Families of rows that turns and mirrors carry onto each other, the same ones carrying the whole set onto itself: the rest of each named row's family, in list order:
5 families of 6 rows:
Dabep: [ -6  -3   6  -4   4  -5   0  -8  -1   2  -1 -12  -8   6 -11  11 -21 -16
  10  -8   5   3   5 -13  10  21   2 -11   5  16   7 -11]
Fibeb: [ -2  -9  -2 -14   7   1 -13 -15 -16  20  -6  -7 -16  -5   0  -1   1   1
  -1  23  -2  -3  19 -22   0  -7 -11 -16 -11  22   9  -4]
Nadu: [  4   3 -12 -15   4 -21  -5  -4  -7   5  -2  -3  -7  15  -5  12  -2 -11
  17   3   7  -4   9  -7  14   0 -11  -9  -5  19   7 -15]
Fotun: [ -4   1   8  -9   6  -7 -12  -5  -4   1  -1 -12   1   7 -10  18 -20  -7
  13  -4   2   3  11 -21   7  20   3  -6  -2  14  12 -10]
nepi: [ -5   4 -17   5   2   5   4 -15   0   5   0  -6   1  21  -2  15  -2 -10
  17  33   0   7   1  -9   7 -16 -10 -22  11  -1  -3  -3]
Zagif: [ -2   6 -17  13   0   4   4 -11  10  -4  -5 -10   8  24  -8  13  -5 -11
  17  29  -2   9  -1  -9   7  -2  -9 -26   7   3  -2  -2]
Kare: [-22  11   1   3   7  18  -1  -4 -11   2   4  -9   1   2   3  12  -8 -14
  -1  18 -12  13  17 -24   8   5 -17 -13   0   3   5  -3]
nof: [-16  11 -11  11  13  13  -3 -12  -4  -5  -5 -13  11   7   6  17 -14 -18
   2   9 -15  14   9 -19  10   4 -12 -20   0   9  -4   5]
gegu: [ -2 -13   1   3  11  -2  -7 -18   7   6  -8 -17 -12  16 -14  -4 -19   2
   2  30   0   5  -4 -18 -11   0   4 -21   3   5   8  -1]
seka: [-12   1   9  -6  -1  -8   1  -8  -2  -8   2 -15  -5   5 -10  13 -19 -10
  15   2   8   3   3 -23   5  17   3 -11   8  11  12 -13]
muzur: [  0  -6  -5  -1   6   3 -13 -14   1   2  -9 -18 -11  15 -19  -3 -17   5
   3  31   5   5   0 -20 -14  -9  -2 -11  -7   9  18   5]
Tiv: [ -2  -3 -16 -17  -6 -14   1 -14  -9   3  -5 -11  -2   8   0  14   7  -4
  20  10   7  -5   5 -12  15  -6 -14 -12   4  20   1  -5]
nuz: [ -5   1 -20  10   3   9  -1 -20   6  -6  -7 -16   5  19  -5  14 -13  -7
  12  34  -4   8  -6 -15  -3  -7  -6 -25   3   9   2   7]
fivu: [-12  -3   8  -1   4   0   1  -6   5   6   1  -3  -4   7  -1  10 -18 -12
  18  -6   1   5   9 -16  14  18   4 -11  10  11   9  -7]
tas: [  0  -1   5  10  10  -3  -7 -16   7   3 -11 -18  -2  12 -17  -3 -21   2
  -1  33  -1   9   4 -18 -10  -2  -2 -14  -1   2  12   0]
nuf: [ -1   0  -5  -6  14  -2 -17 -15 -13  13 -11 -13  -2   5  -6   1   2   3
  -6  30  -5   1  16 -20   3 -14 -20  -9 -12  20   9   1]
Dez: [-19   2  -2  12   8  16   5  -9   3   6  -2  -4   5   4   5   5  -6 -18
   5  11 -14  18  13 -20   9  12 -15 -16   5   6   3   3]
Bonek: [ -9  -3  -3 -12  11  -4 -12 -17 -17  14 -11 -12  -9   0   1   1  -2   6
  -2  17  -8   8  24 -20   1  -7 -22  -6  -8  14  10   8]
fid: [-16  13  -7   5   7  15  -5  -1  -6   0  -3 -10  11   9   1  16  -4 -14
   4  10 -14  12  20 -19  15  13 -17 -15  -2  11   4   1]
zel: [  4  -5 -17 -17  -4 -12  -6 -11  -3  10  -1  -4  -9   9  -2  11   4  -8
  13   6   6 -12   6  -5  14  -2 -10 -10   1  25   1  -4]
pekim: [  8  -2 -13 -16   3 -19  -9 -14  -8   8  -7  -7  -2  15  -6  17   1  -6
  20  15   8 -10   2 -13  11  -4  -8  -9  -3  26   5 -13]
fuz: [ -4  -6 -20   7  -2   8   6 -20  13   7  -7  -7   4  11  -1   4   1 -12
   8  30  -6  12  -3 -14  -2  -8 -13 -25   9  -1  -2   2]
ren: [-19   3  -6   7   8  18  -3  -6  -6   4   1  -9   3   4   5  12 -12 -16
  -6   9 -14  17  13 -17  10  15 -18 -17  -3  11   1  -1]
leruf: [  2 -13   0  -3   5   0  -6 -23   5  10  -9 -14 -10   6 -12  -5 -12   0
   1  28   2   3   1 -24 -14  -7   1 -21   4   4  10  -4]
bis: [ -2  -1  -8 -12  10  -4 -17  -4 -15   9  -5 -10 -15   9 -10  -5   4  -1
   2  21   1   0  17 -17   2 -11 -18  -4 -16  22  14   0]
Bir: [ -1  -8   5   1  14  -8  -6 -21   2   9  -9 -15 -12  14 -14   2 -23   3
  11  24   2  10   2 -15 -11  -5   1 -14   7  -3  10  -1]
Nokuz: [ -6  -7  -4 -14  13   0 -17 -12 -11  14  -6 -11 -17   2  -4  -3   1   2
  -6  25  -8   0  18 -17   0  -2 -17  -6 -12  21   7   6]
pudob: [ -4  -4 -24   7   2  12   2 -15   6   3  -2  -8   4  21   1  11  -3  -9
   6  27  -5   8  -6 -11   8  -6 -11 -26   8   3  -5  -1]
Nis: [ -1  -5 -11 -16  -4  -8  -4  -7  -8  12   1   3 -11   7   7  14   1  -5
  20   7   3 -11  11 -11  18  -1  -6 -14   1  23   4 -11]
sima: [ -8   7   0  -2  11 -13  -7  -8  -1  -4  -1  -8   3   6  -4  14 -22 -16
   6 -10  -2   6   9 -17  12  15  -1 -10   3   9   5 -12]

The rest of the family of nuz: Nadu, nof, muzur, bis, sima
The rest of the family of pekim: Fotun, Zagif, tas, nuf, fid
The rest of the family of fivu: Fibeb, Dez, fuz, leruf, Nis

